In the data rows, 500 means zero.
Here are some points, one per row:
tensor([551., 636., 786., 633., 500., 608., 378., 412., 731., 528., 528.,
        535., 441., 661., 684., 585., 523., 523., 597., 657., 532., 604.,
        233., 318., 357., 601., 324., 434., 626., 394., 557., 543., 498.,
        388., 445., 510., 656., 527., 452.])
tensor([574., 440., 225., 434., 628., 518., 403., 266., 418., 615., 580.,
        636., 468., 563., 426., 549., 664., 340., 296., 461., 351., 417.,
        591., 377., 423., 508., 462., 571., 577., 482., 554., 668., 445.,
        408., 459., 381., 413., 326., 565.])
tensor([566., 560., 348., 354., 530., 344., 420., 704., 387., 513., 442.,
        534., 315., 474., 498., 469., 436., 626., 702., 584., 619., 545.,
        490., 586., 645., 646., 567., 296., 374., 465., 625., 393., 403.,
        540., 388., 401., 614., 619., 515.])
tensor([401., 553., 417., 476., 500., 436., 604., 500., 439., 465., 515.,
        573., 608., 366., 564., 384., 487., 547., 293., 433., 597., 479.,
        497., 493., 276., 454., 477., 664., 426., 586., 476., 324., 429.,
        594., 572., 478., 577., 427., 504.])
tensor([469., 614., 537., 497., 527., 447., 504., 597., 458., 410., 362.,
        562., 727., 568., 571., 777., 502., 401., 687., 575., 637., 576.,
        424., 445., 476., 434., 688., 551., 745., 480., 458., 417., 597.,
        543., 472., 442., 384., 660., 387.])
tensor([444., 226., 372., 379., 504., 453., 685.,   0., 698., 312., 217.,
        714., 531., 464., 548., 602., 533., 492., 227., 461., 833., 260.,
        658., 430., 499., 671., 607., 494., 209., 530., 698., 649., 439.,
        474., 550., 486., 440., 530., 855.])
tensor([331., 577., 575., 319., 473., 465., 873., 650., 344., 458., 428.,
        457., 435., 806., 227., 431., 330., 441., 474., 472., 445., 654.,
        527., 755., 707., 515., 392., 337., 472., 611., 519., 662., 360.,
        390., 438., 491., 435., 401., 254.])
tensor([637., 423., 610., 473., 608., 661., 366., 384., 642., 452., 356.,
        471., 597., 424., 667., 519., 388., 464., 546., 566., 475., 387.,
        481., 371., 235., 447., 666., 443., 365., 547., 647., 622., 710.,
        399., 269., 676., 418., 595., 351.])
tensor([680., 514., 491., 462., 714., 638., 344., 437., 618., 337., 193.,
        364., 708., 519., 586., 473., 660., 567., 738., 516., 467., 825.,
        622., 710., 369., 593., 405., 567., 604., 333., 632., 631., 413.,
        296., 456., 555., 475., 445., 556.])
tensor([431., 599., 510., 623., 293., 464., 348., 519., 518., 667., 372.,
        644., 586., 421., 543., 627., 586., 607., 366., 617., 358., 203.,
        488., 521., 643., 304., 495., 408., 401., 660., 497., 512., 527.,
        533., 505., 345., 630., 504., 421.])
tensor([359., 558., 454., 543., 425., 452., 562., 614., 680., 446., 462.,
        368., 547., 661., 684., 662., 517., 443., 500., 595., 550., 543.,
        592., 437., 454., 620., 637., 584., 420., 436., 652., 668., 486.,
        516., 292., 545., 454., 602., 489.])
tensor([388., 539., 340., 509., 612., 640., 192., 407., 404., 548., 405.,
        511., 378., 549., 184., 346., 387., 417., 387., 588., 479., 603.,
        469., 344., 657., 510., 540., 515., 567., 308., 371., 447., 626.,
        463., 694., 661., 686., 563., 510.])
tensor([329., 512., 591., 564., 421., 678., 255., 503., 606., 496., 550.,
        333., 433., 542., 262., 367., 351., 545., 444., 314., 423., 715.,
        561., 419., 541., 257., 618., 352., 538., 697., 631., 334., 417.,
        279., 411., 675., 525., 563., 645.])
tensor([503., 474., 504., 596., 628., 690., 433., 562., 624., 562., 769.,
        407., 456., 319., 515., 434., 551., 549., 367., 544., 515., 451.,
        468., 609., 582., 528., 744., 356., 392., 624., 565., 625., 463.,
        435., 650., 590., 480., 224., 549.])
tensor([717., 405., 539., 495., 318., 456., 471., 285., 445., 472., 624.,
        632., 577., 456., 471., 356., 529., 547., 145., 567., 436., 265.,
        596., 309., 442., 431., 269., 359., 428., 441., 426., 532., 591.,
        543., 688., 457., 284., 414., 398.])
tensor([489., 514., 540., 472., 670., 497., 358., 374., 648., 357., 356.,
        389., 616., 587., 475., 322., 490., 428., 467., 303., 664., 528.,
        612., 561., 459., 287., 796., 259., 793., 328., 644., 416., 520.,
        518., 249., 512., 673., 527., 440.])
tensor([360., 498., 444., 615., 434., 705., 612., 486., 472., 524., 466.,
        517., 526., 469., 602., 511., 514., 507., 809., 421., 349., 305.,
        437., 306., 489., 500., 515., 381., 385., 547., 437., 515., 649.,
        520., 594., 374., 581., 599., 595.])
tensor([397., 605., 594., 438., 615., 555., 375., 753., 581., 505., 499.,
        536., 592., 571., 524., 431., 418., 440., 612., 354., 441., 510.,
        586., 623., 698., 411., 484., 687., 530., 563., 578., 502., 639.,
        507., 448., 381., 413., 525., 371.])
tensor([413., 527., 603., 581., 354., 697., 353., 552., 340., 698., 470.,
        575., 510., 475., 620., 511., 404., 488., 612., 285., 657., 360.,
        618., 557., 648., 550., 619., 534., 473., 529., 306., 558., 492.,
        511., 481., 564., 562., 636., 409.])
tensor([582., 422., 574., 620., 732., 473., 596., 406., 598., 554., 482.,
        297., 661., 477., 596., 674., 572., 570., 629., 382., 562., 540.,
        492., 332., 486., 657., 357., 493., 274., 221., 697., 532., 244.,
        342., 534., 742., 424., 417., 550.])
tensor([501., 225., 286., 552., 516., 433., 398., 466., 406., 252., 581.,
        578., 686., 604., 426., 505., 491., 490., 597., 539., 529., 494.,
        436., 667., 327., 614., 458., 560., 679., 600., 718., 527., 362.,
        534., 330., 310., 362., 672., 376.])
tensor([470., 632., 511., 491., 457., 585., 584., 575., 611., 605., 565.,
        665., 459., 490., 478., 543., 532., 559., 494., 490., 413., 437.,
        411., 494., 639., 387., 667., 580., 416., 630., 241., 295., 602.,
        467., 510., 657., 653., 583., 372.])
tensor([784., 374., 426., 455., 352., 432., 704., 606., 240., 378., 487.,
        527., 369., 631., 634., 476., 400., 404., 196., 567., 405., 788.,
        272., 649., 512., 589., 306., 487., 588., 456., 489., 131., 483.,
        701., 677., 452., 315., 389., 703.])
tensor([741., 605., 514., 503., 505., 413., 584., 380., 400., 522., 502.,
        306., 401., 467., 714., 695., 578., 386., 657., 454., 515., 419.,
        511., 498., 450., 453., 492., 535., 395., 449., 544., 452., 531.,
        413., 683., 520., 473., 659., 630.])
tensor([610., 569., 561., 522., 489., 689., 580., 426., 671., 607., 397.,
        841., 425., 592., 306., 610., 222., 645., 628., 639., 496., 528.,
        731., 613., 607., 553., 649., 551., 247., 333., 409., 623., 373.,
        712., 581., 385., 739., 736., 534.])
tensor([417., 500., 433., 493., 436., 379., 500., 421., 409., 654., 665.,
        392., 475., 376., 418., 539., 510., 573., 635., 457., 646., 686.,
        434., 660., 336., 492., 566., 484., 529., 494., 416., 556., 577.,
        513., 257., 373., 408., 520., 516.])
tensor([431., 292., 642., 460., 615., 489., 453., 413., 717., 526., 128.,
        339., 531., 394., 351., 377., 735., 498., 564., 457., 809., 529.,
        559., 369., 468., 603., 514., 441., 583., 448., 900., 572., 482.,
        662., 377., 451., 424., 559., 467.])
tensor([473., 381., 517., 383., 444., 463., 628., 684., 585., 561., 437.,
        577., 627., 591., 474., 522., 446., 538., 636., 656., 592., 517.,
        571., 697., 593., 586., 505., 538., 562., 400., 570., 525., 478.,
        544., 269., 461., 695., 543., 649.])
tensor([510., 650., 511., 536., 359., 632., 431., 532., 818., 693., 449.,
        613., 390., 661., 477., 452., 377., 301., 814., 540., 557., 532.,
        431., 531., 541., 480., 639., 465., 447., 469., 557., 614., 601.,
        470., 527., 816., 615., 391., 327.])
tensor([680., 468., 362., 522., 443., 336., 607., 684., 357., 471., 482.,
        519., 212., 434., 344., 651., 466., 515., 235., 352., 539., 480.,
        465., 482., 518., 563., 360., 493., 505., 501., 308., 629., 613.,
        411., 692., 419., 434., 322., 574.])
tensor([421., 333., 487., 326., 418., 496., 548., 565., 469., 396., 676.,
        301., 226., 434., 471., 531., 658., 493., 395., 446., 409., 434.,
        394., 602., 526., 368., 401., 495., 468., 466., 515., 548., 304.,
        523., 450., 401., 388., 409., 601.])
tensor([459., 431., 547., 454., 576., 328., 582., 379., 596., 472., 641.,
        416., 599., 465., 506., 641., 371., 418., 422., 421., 311., 506.,
        602., 514., 716., 807., 385., 573., 411., 537., 356., 537., 373.,
        645., 530., 386., 539., 372., 522.])
tensor([479., 411., 372., 272., 579., 432., 673., 425., 469., 503., 458.,
        422., 550., 445., 446., 462., 473., 634., 316., 404., 352., 469.,
        520., 552., 444., 380., 343., 495., 753., 485., 587., 551., 487.,
        693., 579., 476., 325., 390., 470.])
tensor([572., 493., 453., 600., 409., 442., 478., 645., 614., 665., 444.,
        592., 518., 377., 646., 402., 398., 429., 557., 465., 487., 292.,
        430., 300., 398., 505., 602., 426., 265., 448., 346., 613., 295.,
        338., 512., 451., 407., 745., 571.])
tensor([623., 748., 758., 641., 578., 442., 587., 549., 397., 631., 573.,
        622., 560., 550., 839., 436., 514., 663., 627., 584., 405., 464.,
        252., 116., 425., 518., 638., 643., 520., 559., 279., 515., 450.,
        484., 559., 800., 461., 568., 598.])
tensor([709., 500., 656., 650., 490., 280., 499., 667., 429., 421., 515.,
        636., 274., 468., 599., 560., 470., 460., 553., 697., 500., 387.,
        622., 389., 459., 482., 193., 513., 365., 597., 389., 259., 528.,
        538., 505., 463., 504., 436., 515.])
There is one direction along which these points spread out most. Take the direction at right angles to it along which they spread out most. Go by this last direction. Where along it does each point below lie, from 0 to 99? The average is 50, and the first point in the table lies past the average. One standard deviation of the points above along it is 16.
tensor([574., 440., 225., 434., 628., 518., 403., 266., 418., 615., 580.,
        636., 468., 563., 426., 549., 664., 340., 296., 461., 351., 417.,
        591., 377., 423., 508., 462., 571., 577., 482., 554., 668., 445.,
        408., 459., 381., 413., 326., 565.]) 38
tensor([572., 493., 453., 600., 409., 442., 478., 645., 614., 665., 444.,
        592., 518., 377., 646., 402., 398., 429., 557., 465., 487., 292.,
        430., 300., 398., 505., 602., 426., 265., 448., 346., 613., 295.,
        338., 512., 451., 407., 745., 571.]) 68
tensor([388., 539., 340., 509., 612., 640., 192., 407., 404., 548., 405.,
        511., 378., 549., 184., 346., 387., 417., 387., 588., 479., 603.,
        469., 344., 657., 510., 540., 515., 567., 308., 371., 447., 626.,
        463., 694., 661., 686., 563., 510.]) 57
tensor([479., 411., 372., 272., 579., 432., 673., 425., 469., 503., 458.,
        422., 550., 445., 446., 462., 473., 634., 316., 404., 352., 469.,
        520., 552., 444., 380., 343., 495., 753., 485., 587., 551., 487.,
        693., 579., 476., 325., 390., 470.]) 32
tensor([784., 374., 426., 455., 352., 432., 704., 606., 240., 378., 487.,
        527., 369., 631., 634., 476., 400., 404., 196., 567., 405., 788.,
        272., 649., 512., 589., 306., 487., 588., 456., 489., 131., 483.,
        701., 677., 452., 315., 389., 703.]) 48
tensor([566., 560., 348., 354., 530., 344., 420., 704., 387., 513., 442.,
        534., 315., 474., 498., 469., 436., 626., 702., 584., 619., 545.,
        490., 586., 645., 646., 567., 296., 374., 465., 625., 393., 403.,
        540., 388., 401., 614., 619., 515.]) 51
tensor([473., 381., 517., 383., 444., 463., 628., 684., 585., 561., 437.,
        577., 627., 591., 474., 522., 446., 538., 636., 656., 592., 517.,
        571., 697., 593., 586., 505., 538., 562., 400., 570., 525., 478.,
        544., 269., 461., 695., 543., 649.]) 43
tensor([397., 605., 594., 438., 615., 555., 375., 753., 581., 505., 499.,
        536., 592., 571., 524., 431., 418., 440., 612., 354., 441., 510.,
        586., 623., 698., 411., 484., 687., 530., 563., 578., 502., 639.,
        507., 448., 381., 413., 525., 371.]) 53
tensor([459., 431., 547., 454., 576., 328., 582., 379., 596., 472., 641.,
        416., 599., 465., 506., 641., 371., 418., 422., 421., 311., 506.,
        602., 514., 716., 807., 385., 573., 411., 537., 356., 537., 373.,
        645., 530., 386., 539., 372., 522.]) 48
tensor([417., 500., 433., 493., 436., 379., 500., 421., 409., 654., 665.,
        392., 475., 376., 418., 539., 510., 573., 635., 457., 646., 686.,
        434., 660., 336., 492., 566., 484., 529., 494., 416., 556., 577.,
        513., 257., 373., 408., 520., 516.]) 44
tensor([610., 569., 561., 522., 489., 689., 580., 426., 671., 607., 397.,
        841., 425., 592., 306., 610., 222., 645., 628., 639., 496., 528.,
        731., 613., 607., 553., 649., 551., 247., 333., 409., 623., 373.,
        712., 581., 385., 739., 736., 534.]) 64
tensor([470., 632., 511., 491., 457., 585., 584., 575., 611., 605., 565.,
        665., 459., 490., 478., 543., 532., 559., 494., 490., 413., 437.,
        411., 494., 639., 387., 667., 580., 416., 630., 241., 295., 602.,
        467., 510., 657., 653., 583., 372.]) 79
